(in the rows, 128 means zero)
A single turn carries every row of the set below to another of its rows. Some are shown first; where does it send the rows asked next?
q573: [147 136 151 101 115  91 150 138 134 160 107 132 125 138 110]
q392: [157 113 106 111 116 108 156 138 108 129 119 117 104 131 143]
q968: [127 118 130  97 113 106 134 153 125 141 110 128 105 113 111]
q199: [111 115 129 111 117 104 131 150 132 146 118 124 121 125 118]
q705: [148 132 140 107 109 109 141 144 135 163 128 142 137 158 110]
q473: [166 104 128  92 122  94 151 153 119 135  95 124 131 107 112]
q923: [152 130 147 126 133 103 127 135  99 158 127 162 128 129 142]
q712: [180 121 130  77 121 105 140 140 117 136 116 131 111 136 137]
q239: [165 114 128 125 115 102 140 142 111 142 103 124 157 165 127]
q214: [154 105 118  99 101 107 150 153 123 125 111 105 136 131 112]
q466: [156 127 144 106 140 104 131 144 103 164 117 150 119 103 132]
q145: [174 123 132 121 111  95 154 146 121 144 110 132 128 167 137]
q494: [138 126 150 134 121 112 129 132 114 152 132 154 123 137 147]
q506: [183 125 130 128 115 103 140 138 103 140 123 145 159 142 146]
q502: [198 118 131  98 117 106 133 136 109 137 129 137 136 142 132]
q435: [154 116 125  99 103 108 127 150 129 162 128 139 147 154 108]
q683: [145 122 136 115 128 103 147 132 104 133  91 124 110 109 138]
q990: [165 125 127 104 124 100 150 137  97 138 101 109 106 140 132]
q186: [160 120 123 129 108 121 134 139  88 133 143 137 115 141 137]
q822: [163 121 125 112  98 107 128 159 124 149 142 148 155 146 118]
q141: [196 119 138 114 117 105 145 139  91 137 121 142 142 137 133]
q91: [132 113 134 105 122 115 123 144 104 139 127 137 137  92 118]
q750: [138 103 143 122 116 110 126 150 121 146 142 155 157 126 119]
q382: [159 119 121 107 116 126 131 127 100 149 147 147 121 123 142]
q881: [129 119 132 148 110 106 136 150 110 146 118 140 152 120 117]
q775: [152 118 141 127 133 102 149 138  95 121 111 127 118 106 144]
q291: [159 103 125 119 125 100 135 145  89 119 111 126 125 103 143]
q201: [110 117 135 128 117 103 144 153 114 145 109 130 128 118 122]
q943: [139 115 143 100 126 108 137 148 107 140 139 139 106 102 123]
q745: [149 124 158 115 117 102 120 150 116 153 117 152 159 129 110]
q227: [151 113 118 120  90 105 145 145 123 119 117 121 144 153 124]
q600: [168 108 116  94 114  97 148 157 107 130 106 113 140 126 106]
q575: [146 118 144 119 118  84 145 162 123 133  89 121 143 137 112]
q718: [161 104 110 125 115 118 126 151  94 121 127 139 139 118 146]
q294: [143 138 134 133 105 116 124 138 110 148 136 149 132 147 145]
q425: [144 109 147  96 132  89 143 150 130 152 100 125 149 126 112]

q239 -> q990
q214 -> q502
q745 -> q575
Now find these:
q600 -> q141
q683 -> q294
q712 -> q718

A single turn carries every row of the set below to another of its rows. Some are shown first; where does it send the rows asked next?
q232: [116 126  97 138 120 141 121 137 119 115 120 139 129 143 145 125 162 134
 144 130 130 124 154 131 150  99 118 145 127 112  99 134 105]
q121: [115 142  96 141 124 137 134 128 128 122 122 145 128 133 156 115 155 142
 141 130 143 130 168 129 153 104 128 136 120 114 115 135 110]
q638: [102 153 101 129 113 133 139 122 132 138 120 146 131 127 165 104 151 135
 127 123 149 142 159 138 146 102 132 136 121 114 118 144 117]
q467: [107 128 102 128 113 154 114 142 109 116 124 137 132 140 152 127 158 122
 134 135 130 139 136 143 141  98 112 144 123 115  87 138 110]
q234: [111  91 129 115 106 136 133 147 110 113 130 128 129 126 124 110 108 146
 132 130 156 131 125 153 119 161 129 131 132 124 123 146 115]
q992: [110 102 148 121 109 126 136 137 119 106 107 151 127 135 119 102 114 128
 126 139 145 125 133 161 110 154 129 133 133 121 131 151 137]
q802: [102 150 118 123 113 132 140 110 140 154 104 121 132 123 149 128 158 119
 105 109 129 129 132 144 128 100 137 152 136 117 131 144 114]
q519: [111 160 105 131 117 153 151 113 128 140 120 134 130 116 138 138 146 131
 105 120 118 129 124 141 139 102 123 114 131 122 143 134 116]
q53: [130 125 108 144 131 148 124 128 126 117 113 123 131 136 131 151 163 134
 125 126 112 112 132 132 142 105 123 148 127 119 116 126 102]
q616: [116 100 144 125 115 125 136 140 118 101 111 152 128 136 117 105 113 132
 130 142 147 120 136 156 113 157 130 131 130 122 132 146 137]
q768: [114 155 108 147 110 125 125 105 132 134  99 127 140 120 130 152 145 110
 109 115 130 109 123 141 144 110 122 141 126 121 146 130 121]
q948: [112 103 146 119 112 132 138 140 118 105 116 153 127 134 123 103 112 131
 124 141 144 130 130 162 111 156 127 129 130 123 129 149 140]
q436: [115  96 127 120 108 124 137 140 118 113 126 130 127 126 123 105 109 151
 136 129 162 125 136 149 124 162 135 132 134 123 135 144 117]
q399: [114 106 146 127 113 129 135 139 120 101 114 153 128 131 122 105 109 132
 125 143 149 126 134 161 114 160 130 128 126 124 131 148 140]
q26: [132 143 106 148 138 148 143 121 136 125 121 133 129 124 146 140 155 149
 122 128 123 120 144 129 148 110 133 131 116 123 133 126 106]
q496: [111 143 109 131 110 155 124 118 116 129 113 125 136 124 127 154 150 106
 107 122 111 120 104 149 136 100 108 135 130 119 123 132 119]
q454: [106 100 132 113 101 123 133 137 118 121 125 126 129 122 130 105 107 140
 128 126 166 132 126 156 120 162 135 137 133 124 133 150 121]
q418: [112 158 110 133 110 160 127 118 119 133 117 133 140 115 142 149 141 111
  97 125 123 133 102 154 138 108 114 124 116 129 131 131 125]
q693: [113 146 118 143 115 119 116 110 140 138  94 120 141 122 149 143 153 112
 109 116 143 115 129 140 136 113 134 164 118 121 133 132 118]
q830: [115 128 115 127 120 162 120 132 118 127 120 120 136 131 144 150 159 119
 109 125 110 129 110 146 129 103 117 147 127 121 102 137 106]
q528: [112 100 146 120 110 129 136 138 120 105 112 151 126 135 118 104 115 130
 127 142 141 125 131 160 109 155 129 134 134 121 128 149 135]
q30: [110 102 129 116 106 124 140 136 118 118 127 129 129 122 130 103 105 148
 132 127 166 131 134 154 122 163 138 131 129 125 137 146 120]
q353: [125 140 102 146 120 147 126 117 120 118 109 127 134 128 122 160 151 120
 117 123 114 107 118 138 148 106 113 133 127 120 133 124 113]
q845: [113  95 129 117 108 137 129 144 112 108 130 130 134 125 128 112 106 143
 131 133 162 131 123 155 122 164 130 130 124 128 125 143 119]
q806: [122 154 117 148 121 140 112 114 135 128 108 129 147 112 161 150 144 121
 104 127 144 127 118 146 142 124 130 150  95 133 126 125 124]
q310: [106 153 109 129 109 136 141 108 130 144 106 126 131 121 129 141 152 114
 107 112 120 120 121 145 135  98 122 134 141 115 140 138 118]
q249: [112  90 127 117 109 129 134 143 113 113 126 126 127 128 123 109 112 146
 137 128 155 123 133 150 120 159 133 135 137 121 128 146 112]
q567: [114  95 129 121 104 126 125 140 114 110 123 128 133 122 128 114 105 137
 129 130 166 126 123 154 123 169 131 139 122 127 129 141 121]
q363: [ 92 150 109 127 104 121 122 119 132 142 109 138 134 128 164 109 152 115
 124 118 155 140 148 145 139 101 129 154 127 114 112 147 121]
q109: [111 105 147 120 112 129 142 137 121 106 114 154 127 133 123  99 113 133
 124 143 146 129 135 160 109 155 129 129 131 124 133 150 140]
q884: [ 98 145 110 141 103 119 103 121 126 127 101 136 143 130 160 123 151 108
 125 123 159 130 143 145 145 111 125 164 113 116 108 140 124]
q532: [113 102 146 125 112 125 135 137 121 103 109 152 130 134 119 107 113 130
 127 140 149 122 133 159 113 159 130 134 130 123 133 148 138]
q449: [107 140 106 134 112 156 107 137 111 116 125 143 142 129 167 127 148 120
 124 139 144 145 129 149 144 109 113 140 104 124  92 134 121]
q195: [114 153 111 128 124 148 154 115 139 147 121 133 128 119 158 123 154 142
 108 120 125 138 140 139 136 102 138 128 126 123 132 139 109]
q509: [114 147 117 132 120 166 118 127 123 130 123 129 142 116 164 146 148 119
  99 132 127 144 103 154 133 114 121 136 104 134 110 131 119]
q338: [108  96 131 118 100 122 126 138 117 115 119 124 133 124 126 109 105 135
 129 127 167 126 124 155 119 164 132 143 131 124 128 147 119]
q737: [127 154 102 147 124 152 142 115 127 123 118 137 132 119 133 149 144 133
 114 126 120 117 128 137 151 109 120 116 121 124 142 124 116]
q707: [116 106 145 125 114 129 140 136 121 104 114 155 127 132 120 101 111 136
 128 143 148 126 137 158 115 158 131 127 128 124 132 147 138]
q695: [120 164 108 147 114 142 125 109 129 129 109 136 142 111 143 151 137 117
 103 124 134 120 116 146 147 118 119 129 109 129 144 124 128]
q564: [108 147 107 145 110 135  99 128 122 117 111 142 145 125 168 130 143 115
 125 134 158 137 134 147 151 116 119 152  96 125 102 131 127]

q638 -> q363
q338 -> q567
Now find these:
q310 -> q768
q806 -> q509

A single turn carries every row of the set below to another of its rows. Some are shown first; where does it send the rows asked next?
q344: [150 118 132 111 114 135 128 130 144 123 111 123 117 110 124 117]
q808: [125 122 149 158 136 117 140 126 140 124 144 138 133 125 152 146]
q299: [ 98 125 111 108 111 120 113 116 140 135 123 122 106 107 132 137]
q703: [146 120 134 110 109 138 126 137 141 112 112 129 125 119 130 116]
q100: [123 115 115 125 112 126 137 115 134 121 125 106 138  96 122 160]
q863: [138 100 149 129 120 137 132 112 131 138 127 130 117 143 124 117]
q983: [114 154 125 133 134 120 122 106 124 144 142 109 123 106 126 147]
q839: [126 122 149 159 146 118 137 128 146 128 139 128 127 118 143 151]
q86: [146 126 125 127 136 106 134 126 123 122 126 119 131  89 139 127]
q920: [ 93 121 105 146 128 142 121 127 144 134 144 117 121 112 137 149]
q499: [105 123 118 136 142 111 130 116 143 106 122 101 124 115 123 133]
q346: [125 140 143 112 103 116 121 130 121 149 112 136 148 129 128 148]
q661: [110 147 110 137 123 132 118 111 116 150 116 132 137 122 160 148]
q55: [104  94 127 128 123 118 119 145 142 140 108 115 113 116 129 153]
q356: [111  92 119 140 122 137 131 106 136 139 130 112 113 131 126 130]
q25: [115 143 105 151 141 124 125 141 130 126 129 132 141 133 140 108]
q450: [121 143 138 106 104 119 121 124 125 145 123 138 151 119 132 148]
q225: [120 140 111 160 138 128 126 137 126 127 122 131 142 142 133 110]
q204: [116 129 137 134 125 122 106 147 108 133 134 127 124 156 134 128]
q351: [ 93 119 127 125 134 137 134 136 134 128  89 124 113 136 141 125]
q590: [121 111 131 140 110 132 129 132 101 147 145 120 114 132 125 151]
q132: [115 151 109 126 136 140 121 134 137 132 107 107 128  98 130 134]
q625: [143 128 132 131 137 106 127 134 119 128 123 146 135 120 148 105]
q367: [115 123 126 131 117 146 130 127 114 143 101 146 138 142 156 138]
q518: [126  99 145 149 138 124 129 158 139 136 108 134 123 123 139 144]
q524: [ 96 118 138 123 137 139 139 138 139 134  97 128 115 135 140 116]
q11: [125 109 135 141 112 129 133 139 104 152 148 127 113 125 127 145]
q275: [124 132 144 123 145 136 138 122 148 118 134 107 152 110 135 134]
q774: [108 153 116 124 124 132  95 142 123 132 130 111 128 135 136 128]
q102: [128 129 154 124 131 141 131 141 138 132 137 135 163 127 140 135]

q590 -> q839
q225 -> q524
Now find these:
q863 -> q102
q499 -> q132
q55 -> q86

A single turn carries every row of the set below to another of its rows. Some are shown first; where does it send the rows asked next?
q934: [122 108 117 120 126 154 133 123 149 137 138  90 131]
q364: [133 128  99 140 133 126 140 130 151 124 113  90 128]
q286: [144 148 134 128 127 144 142 147 149 149 116 101 127]
q61: [135 148 127 107 120 150 146 164 129 130 125 117 134]
q724: [106 127 130 166 138 137 154 133 138 111 127 113 126]
q256: [137 139 131 120 146 124 156 136 127 117 128 116 158]
q732: [146 129 122 124 140 142 135 125 154 138  98 121 127]
q891: [109 129 120 117 126 151 147 150 117 128 154 108 121]
q444: [118 120 128 139 131 159 154 128 132 124 150 130 100]
q912: [142 146 120 159 124 139 168 119 142 111 126 117 125]
q673: [135 155  96 108 126 140 147 129 154 120 125 117 125]
q262: [110 122 126 139 127 126 135 153 127 140 123 134 119]
q708: [113 116 130 122 144 140 168 145 122 133 121 118 131]
q995: [119 132 130 147 123 147 159 146 109 122 138 128 141]
q212: [143 133 104 144 124 119 132 115 140 110 136 134 139]
q560: [127 141 122 138 122 132 118 136 143 152 141 129 120]
q866: [152 149 125 136 118 166 129 123 146 116 121 135 125]
q525: [147 134 128 161 120 143 122 122 133 136 145 114 129]
q578: [137 127 136 123 129 139 120 131 153 145 136  99 110]
q632: [110 131 139 134 132 153 158 134 168 111 135  99 128]
q925: [145 130 109 134 138 162 165 129 118 130 134 114 138]
q47: [109 143 123 116 130 133 120 149 127 104 132 110 115]
q143: [130 129 118 128 108 153 116 127 130 108 116 139 138]
q840: [149 139 128 120 125 139 145 125 150  91 118 115 108]
q681: [140 124 143 138 105 146 133 131 133 124 148 109 154]
q779: [135 137 136 129 131 102 152 136 144 129 124 111 125]
q895: [134 142 132 133 109 131 142 137 168 119 153 106 125]
q417: [109 128 107 140 140 140 127 129 132 102 104 109 128]
q615: [110 100 119 134 121 142 123 125 136 117 135 125 146]
q820: [109 134 113 114 128 164 153 145 124 114 126 138 123]
q233: [145 137 138 148 131 146 140 113 134 127 136 140 108]
q843: [127 110 110 123 124 160 134 131 131 112 115 103 154]
q22: [128 107 142 126 118 164 143 121 135  96 135 117 134]
q714: [121 130 108 126 139 133 134 120 141 122 153 114 160]
q424: [151 142 109 127 140 164 141 119 131 131 116 112 113]
q850: [125 107 139 127 128 151 144 122 151 116  98 120 121]
q92: [116 144 107 120 139 164 153 125 152 109 152 119 132]
q951: [134 142 150 121 124 135 135 132 129  89 134 122 136]
q72: [117 114 144 118 110 150 135 148 150 114 125 109 147]
q326: [122 143 106 138 119 127 130 126 135 114 149 111 100]

q895 -> q912
q708 -> q615
q417 -> q47
Now find these:
q444 -> q850
q233 -> q732

A single turn carries every row of the set below to another of its rows. Some are shown first; where does it send the rows asked next?
q13: [144 145 139 127 115 133 107 136  98 114 115 134 131 130 108 132 133 133
 152 155 126]
q412: [122 152 140 116 115 145 137 150 113 163 129 125 112 144  89 131 119 134
 151 141 122]
q610: [105 132 156 128 138 141 148 155 108 106 128 109 103 140 100 122 110 127
 122 101 131]
q776: [114 133 158 116 127 129 130 134  99 114 121 125 107 178  99 123 122 118
 126 118 129]
q208: [145 157 162 127 111 154 144 129 111 117 158 113 109 143 100 143 120 139
 127 122 128]
q6: [135 122 157 148 128 134 124 128 119 118 104 115 117 129 106 119 127 133
 111 128 133]
q358: [131 165 141 133 133 129 128 119 121 129 114  97 123 151 101 138 135 137
 150 123 132]
q396: [133 125 150 134 137 134 123 142 102 113 131 116  82 128 118 135 108 122
 146 100 152]
q370: [118 142 132 141 138 122 118 132 120 109 134 142 124 113 127 108 148 103
 149 141 125]
q459: [125 146 150 130 141 152 137 120 112 151 131 127 116 141 101  96 139 139
 131 148 132]
q540: [132 140 127 110 144 137 115 123 124 129 143 129  99 125 113 112 128 125
 182 133 136]
q763: [114 115 156 128 131 129 133 144  98 122 139 131 109  85  96 123 116 125
 145 120 134]
q87: [140 148 160 130 144 145 143 141 120 140 160 101  81 126 102 126 131 123
 128 124 125]
q376: [ 96 142 164 141 138 140 133 108 109  96 139 128 123 134 102 133 127 114
 162 124 108]
q791: [103 122 130 139 141 146 125 131 113 117 110 128 122 141 104 112 124 143
 160 116 148]
q946: [136 127 110 130 122 157 133 140 118 125 107 124 112 112 104 125 126 123
 156 138 129]
q959: [121 125 148 133 141 174 133 156 113 114 164 140 108 141 104 122 122 134
 140 132 130]
q918: [127 115 136 111 133 127 137 157  97 116 150 139  99 129  93 134  95 127
 149 123 120]
q400: [108 154 133 129 105 134 123 131 113 115 162 117 124 138  90 106 138 113
 149 140 110]
q476: [115 119 143 127 110 159 114 117 117 108 134 120 104 139 113 125 121 113
 112 132 132]
q648: [138 131 146 125 132 137 124 124 138 125 162 145 119 123 101 131 128 144
 175 126 129]
q440: [118 124 151 138 129 101 125 151 109 127 167 138 116 139 103 117 133 124
 148 118 129]
q900: [131 164 172 132 130 147 127 118 112 120  95 118 110 124 103 124 129 111
 141 131 133]
q931: [121 129 163 138 138 133 156 121 123 109 128 138  98 139 117 123 139 124
 112 116 122]
q67: [116 168 136 114 121 132 150 146  97 130 152 126  97 135 122 126 125 145
 146 128 112]
q911: [127 157 134 112 114 143 140 120 116 141 144 134 114 126 100 131 112 136
 126 154 107]
q60: [130 126 150 143 127 122 123  91  99 124 156 111 111 143 103 124 128 135
 144 132 119]
q167: [114 147 136 126 138 120 128 128 107 125 169 110  96 102  96 111 133 107
 141 128 133]
q811: [123 125 156 139 138 154 108 153 127 103 128 119 108 120  94 150 122 112
 151 118 137]
q539: [137 126 143 123 149 140 159 159 117 137 143 141 120 118 104 138 118 130
 143 120 132]
q520: [123 135 161 138 147 136 114 129  96 116 154 134  84 145 126 125 126 106
 150 144 115]
q619: [124 151 160 114 135 142 130 131 129 131 143 137 105 123  84 110 134 124
 181 137 120]
q482: [126 134 138 136 135 120 134 128 115 119  92 149 112 114 105 125 119 130
 154 137 117]
q83: [127 157 145 125 123 158 122 146 115 121 133 112 106 156 123 128 117 127
 108 136 125]
q904: [129 139 155 142 125 122 101 151 112 102 141 135 117 123  78 131 139 107
 157 144 127]
q975: [119 173 127 142 128 111 126 126 123 116 148 132 121 139 115 139 142 133
 153 127 127]

q83 -> q6
q87 -> q358
q931 -> q776
Now find these:
q60 -> q376
q459 -> q791
q208 -> q900
q440 -> q400
q13 -> q763
q946 -> q539
q619 -> q540
q975 -> q904
q482 -> q918

